In the data rows, 128 means zero.
Some points:
120 104 171 196 118 110 123 150 139 182 110 158 140 187 214 98 96 123 159 108 143 218 178 122 150 67 153 200 119 93 150 166 107 100 148 171 177 226 172 134 46 91 78 109 110 103 136 158 149 180 139 102 172 154 130 145 187
140 107 98 116 86 84 136 102 233 140 133 153 131 212 127 176 116 86 162 111 98 157 115 174 26 142 157 106 115 161 133 193 121 143 120 113 177 91 145 97 175 147 130 56 201 133 207 141 115 123 137 72 128 83 195 184 105
136 188 122 144 156 117 119 88 99 95 60 70 181 90 100 143 109 130 176 99 118 171 146 179 175 154 174 90 42 200 191 170 188 126 209 136 124 93 144 84 81 99 145 69 117 186 110 90 107 198 65 189 115 144 129 140 95
183 153 192 160 48 186 117 176 166 114 66 122 111 140 55 137 136 110 114 210 171 114 167 121 156 155 117 83 195 167 62 139 110 120 78 179 134 87 187 112 85 140 126 157 174 108 114 93 155 232 108 119 125 140 142 139 166
105 108 63 129 0 127 128 155 115 109 126 161 148 110 104 155 155 198 103 96 90 153 61 141 131 185 54 130 124 119 122 157 147 52 185 149 168 189 165 112 122 125 156 176 86 161 108 111 157 150 233 145 122 112 108 151 81
145 91 151 111 120 152 197 145 171 116 136 175 141 105 124 48 119 43 110 137 49 127 142 174 143 44 120 131 138 149 145 95 108 117 122 104 134 93 123 82 151 59 228 177 74 87 150 147 44 160 141 153 166 142 78 180 107
117 96 99 81 83 151 127 114 154 95 125 141 132 159 69 127 114 60 176 59 139 155 140 124 157 155 100 107 104 99 131 80 83 104 108 118 101 110 83 71 204 112 47 110 101 191 108 151 184 110 112 176 210 167 99 71 249
42 90 122 96 109 52 153 136 162 163 159 76 46 125 75 97 101 156 148 173 90 91 120 71 69 63 183 131 102 142 143 104 141 84 139 90 80 100 175 112 57 134 145 115 115 182 92 152 154 174 137 73 83 129 94 56 156
93 172 133 137 82 110 73 86 208 122 156 100 176 172 150 173 118 129 139 109 183 66 74 81 191 128 117 138 171 131 141 113 138 164 97 84 173 167 41 133 70 137 228 111 91 123 121 134 121 122 61 105 127 180 81 175 122
108 159 154 122 154 123 123 103 86 193 110 170 122 139 101 64 103 119 101 112 169 151 38 100 59 211 139 206 195 170 158 134 62 113 119 94 149 103 105 149 127 76 127 100 92 110 183 75 88 173 144 215 82 105 157 76 151
100 99 121 110 102 173 163 165 92 109 108 100 72 193 138 156 121 174 53 138 166 104 157 210 130 97 102 125 91 110 244 183 52 143 77 112 111 135 125 100 78 218 126 134 128 127 155 109 60 89 91 170 131 112 99 106 109
92 149 124 120 180 53 143 104 134 140 75 92 50 138 104 183 203 131 95 158 190 214 85 111 148 52 122 142 161 124 105 92 153 174 172 148 124 113 156 155 213 201 159 114 103 107 119 155 126 143 159 206 156 124 114 188 161
132 48 96 190 108 145 149 99 88 52 182 152 122 123 203 191 171 102 109 170 139 158 110 20 87 154 132 118 91 167 110 140 168 132 107 162 108 79 105 172 73 114 149 124 149 114 124 130 99 143 87 190 222 91 145 77 128
125 138 126 60 130 124 111 144 44 98 167 177 84 136 70 150 128 58 128 159 108 140 66 147 170 125 220 98 137 158 142 193 148 145 109 95 71 201 110 150 81 84 60 113 126 76 109 117 173 115 108 102 142 74 83 231 112
151 121 123 91 123 111 69 84 35 127 142 131 97 125 91 118 172 145 182 143 130 54 167 119 113 97 81 134 40 101 164 107 110 189 88 67 199 140 155 162 171 102 126 182 147 105 154 119 148 200 147 120 161 187 217 136 130
123 58 191 137 136 130 66 145 74 94 136 111 152 94 101 104 19 83 108 203 168 106 124 141 167 132 143 95 165 81 90 93 167 115 176 90 178 147 149 129 144 165 116 78 121 198 195 162 70 87 169 118 154 125 164 107 83
166 148 123 190 194 162 160 134 127 142 175 129 147 158 146 135 140 86 122 204 103 110 80 221 51 165 84 105 112 123 158 45 187 153 101 130 152 172 159 58 81 148 138 81 55 121 84 140 236 133 149 163 106 144 127 127 142
131 154 107 176 81 114 159 140 133 116 124 138 175 211 69 121 166 186 86 159 84 96 210 143 142 93 189 152 130 49 117 99 184 139 144 107 139 89 93 187 112 34 80 120 117 159 148 114 147 56 131 192 63 103 149 149 145
104 62 135 118 174 78 176 164 152 127 119 104 143 81 84 137 95 171 121 42 89 129 154 111 195 159 42 135 157 200 139 103 173 177 66 147 159 78 128 124 65 144 57 106 119 46 147 187 142 119 149 126 107 102 153 153 124
108 159 208 84 122 152 75 69 149 161 163 61 126 96 173 145 144 184 87 106 97 217 101 186 143 119 160 84 139 150 126 108 129 112 88 127 118 88 182 129 112 77 157 204 122 133 204 84 184 38 151 98 192 123 139 94 151
119 172 181 117 153 117 156 132 80 51 184 110 141 138 191 147 115 108 128 84 66 126 95 110 145 68 102 116 162 86 160 82 124 76 143 181 187 99 88 130 138 164 114 96 235 133 105 32 131 174 159 124 61 88 97 135 183
68 195 103 182 119 104 173 211 116 138 94 132 91 125 206 143 154 55 173 66 141 41 158 138 168 150 112 60 112 142 65 142 117 155 148 122 72 141 180 187 120 104 152 80 91 124 176 80 123 97 194 130 126 143 147 92 149
209 119 140 168 181 139 133 178 188 132 123 123 37 115 114 143 174 170 174 174 91 143 122 132 143 159 87 121 129 130 144 95 85 139 233 88 111 152 22 126 110 100 99 149 113 159 124 81 97 109 125 46 155 101 179 108 129
111 130 136 153 169 39 142 47 128 100 66 165 164 161 159 45 114 116 63 159 140 114 88 125 159 129 77 67 61 95 36 196 90 168 113 150 120 142 82 76 134 117 114 202 125 164 129 143 179 140 119 93 92 68 113 94 124
51 139 137 167 149 179 161 83 128 111 182 151 146 74 43 94 149 80 107 143 163 161 234 118 118 131 96 139 170 143 190 208 94 158 159 166 130 132 106 160 159 119 183 83 158 130 74 128 205 68 175 70 129 156 132 101 96
169 179 131 72 105 206 117 137 150 108 133 124 92 92 105 62 197 86 189 97 169 171 84 120 123 66 95 179 60 83 76 176 202 111 103 128 162 106 139 132 58 166 135 101 100 120 126 150 89 70 106 132 63 93 155 87 126
75 145 131 183 127 106 125 110 162 164 153 185 91 79 157 122 165 109 75 117 77 107 117 202 197 147 152 233 138 157 96 141 196 104 92 87 106 171 131 88 177 165 86 144 222 143 91 99 98 141 77 161 147 172 172 99 111
131 128 123 89 185 130 108 176 175 13 131 80 115 181 142 97 93 162 88 96 128 160 120 113 72 142 142 118 120 149 94 98 111 100 118 174 118 191 173 178 194 86 96 137 110 83 79 130 94 117 88 115 92 224 143 99 46
167 152 100 94 154 149 215 43 124 214 95 151 111 104 117 117 80 129 67 83 136 132 167 78 82 154 79 69 141 60 122 106 190 122 95 134 109 164 153 167 97 127 97 109 113 190 99 46 71 131 123 83 186 154 124 200 139
105 186 150 33 203 201 149 173 109 97 70 205 158 147 160 171 143 196 110 133 111 75 135 110 111 128 132 198 146 115 117 150 165 72 159 133 89 88 106 113 131 137 165 120 116 148 185 213 188 178 120 83 192 125 138 140 116
123 140 154 149 91 176 125 67 87 185 106 72 86 131 188 79 170 133 136 156 96 61 104 107 108 156 102 109 128 156 100 147 62 94 197 132 148 59 122 117 119 115 44 82 165 112 111 201 141 67 127 150 120 216 59 211 110
117 45 171 81 149 161 149 111 154 192 133 156 238 145 136 130 144 128 196 179 84 109 105 131 149 137 92 101 119 142 138 160 115 100 176 138 66 163 168 228 155 191 135 167 115 118 93 101 131 99 63 163 56 135 179 139 198
148 162 78 98 115 100 110 207 145 186 82 182 130 7 169 127 92 158 87 175 130 130 132 97 144 124 160 78 67 143 153 96 55 104 86 139 199 140 122 147 164 100 173 62 163 131 63 165 156 75 99 149 132 93 144 126 169
159 117 72 139 136 104 109 197 82 177 76 66 186 121 135 124 127 103 176 140 184 161 99 151 83 115 66 144 183 113 165 138 196 148 111 142 57 155 103 113 131 50 148 189 255 134 136 168 110 105 138 121 110 142 77 117 148
150 100 105 193 174 155 33 127 113 108 78 104 145 124 150 97 145 143 126 94 94 156 210 146 83 141 136 135 112 178 80 140 132 93 80 7 123 123 105 191 150 195 137 123 94 149 105 122 138 155 178 93 93 86 37 168 174
167 110 110 150 123 153 155 113 126 135 118 163 150 143 113 127 43 199 184 118 163 111 76 159 154 161 239 177 88 97 107 112 136 199 141 165 109 58 131 106 138 169 147 153 140 48 60 88 100 101 213 95 161 142 92 112 142
199 156 251 159 112 106 137 124 136 165 219 169 165 96 106 187 182 187 115 62 177 94 154 108 88 92 146 71 124 139 126 146 130 137 136 112 87 171 129 67 175 124 105 120 113 115 119 198 68 143 154 151 120 80 88 88 114
134 172 18 163 129 175 85 80 113 174 163 104 129 98 141 189 84 87 122 101 89 114 137 170 149 110 118 135 198 54 112 111 70 154 161 161 126 97 185 159 152 117 93 157 70 116 113 189 119 180 52 95 100 42 116 82 111
164 147 151 82 110 77 147 153 146 166 188 77 119 102 182 137 110 76 186 173 167 141 223 103 141 216 137 209 89 100 121 115 110 97 88 177 88 117 94 119 139 162 115 176 93 154 154 101 171 142 143 173 95 95 119 187 39
Along one direction, these points spread out more than along any other. Take the direction at right angles to it along which they spread out most. Go by this last direction. For each point below, how far along it does it lie, from 0 to 99? The average is 50, and the first point in the table lies past the average. One standard deviation of the points above along it is 16.
42 90 122 96 109 52 153 136 162 163 159 76 46 125 75 97 101 156 148 173 90 91 120 71 69 63 183 131 102 142 143 104 141 84 139 90 80 100 175 112 57 134 145 115 115 182 92 152 154 174 137 73 83 129 94 56 156 -> 41
68 195 103 182 119 104 173 211 116 138 94 132 91 125 206 143 154 55 173 66 141 41 158 138 168 150 112 60 112 142 65 142 117 155 148 122 72 141 180 187 120 104 152 80 91 124 176 80 123 97 194 130 126 143 147 92 149 -> 63
164 147 151 82 110 77 147 153 146 166 188 77 119 102 182 137 110 76 186 173 167 141 223 103 141 216 137 209 89 100 121 115 110 97 88 177 88 117 94 119 139 162 115 176 93 154 154 101 171 142 143 173 95 95 119 187 39 -> 71
75 145 131 183 127 106 125 110 162 164 153 185 91 79 157 122 165 109 75 117 77 107 117 202 197 147 152 233 138 157 96 141 196 104 92 87 106 171 131 88 177 165 86 144 222 143 91 99 98 141 77 161 147 172 172 99 111 -> 54
209 119 140 168 181 139 133 178 188 132 123 123 37 115 114 143 174 170 174 174 91 143 122 132 143 159 87 121 129 130 144 95 85 139 233 88 111 152 22 126 110 100 99 149 113 159 124 81 97 109 125 46 155 101 179 108 129 -> 39
123 140 154 149 91 176 125 67 87 185 106 72 86 131 188 79 170 133 136 156 96 61 104 107 108 156 102 109 128 156 100 147 62 94 197 132 148 59 122 117 119 115 44 82 165 112 111 201 141 67 127 150 120 216 59 211 110 -> 58
100 99 121 110 102 173 163 165 92 109 108 100 72 193 138 156 121 174 53 138 166 104 157 210 130 97 102 125 91 110 244 183 52 143 77 112 111 135 125 100 78 218 126 134 128 127 155 109 60 89 91 170 131 112 99 106 109 -> 47
148 162 78 98 115 100 110 207 145 186 82 182 130 7 169 127 92 158 87 175 130 130 132 97 144 124 160 78 67 143 153 96 55 104 86 139 199 140 122 147 164 100 173 62 163 131 63 165 156 75 99 149 132 93 144 126 169 -> 34
145 91 151 111 120 152 197 145 171 116 136 175 141 105 124 48 119 43 110 137 49 127 142 174 143 44 120 131 138 149 145 95 108 117 122 104 134 93 123 82 151 59 228 177 74 87 150 147 44 160 141 153 166 142 78 180 107 -> 29
111 130 136 153 169 39 142 47 128 100 66 165 164 161 159 45 114 116 63 159 140 114 88 125 159 129 77 67 61 95 36 196 90 168 113 150 120 142 82 76 134 117 114 202 125 164 129 143 179 140 119 93 92 68 113 94 124 -> 41
167 110 110 150 123 153 155 113 126 135 118 163 150 143 113 127 43 199 184 118 163 111 76 159 154 161 239 177 88 97 107 112 136 199 141 165 109 58 131 106 138 169 147 153 140 48 60 88 100 101 213 95 161 142 92 112 142 -> 44
119 172 181 117 153 117 156 132 80 51 184 110 141 138 191 147 115 108 128 84 66 126 95 110 145 68 102 116 162 86 160 82 124 76 143 181 187 99 88 130 138 164 114 96 235 133 105 32 131 174 159 124 61 88 97 135 183 -> 64
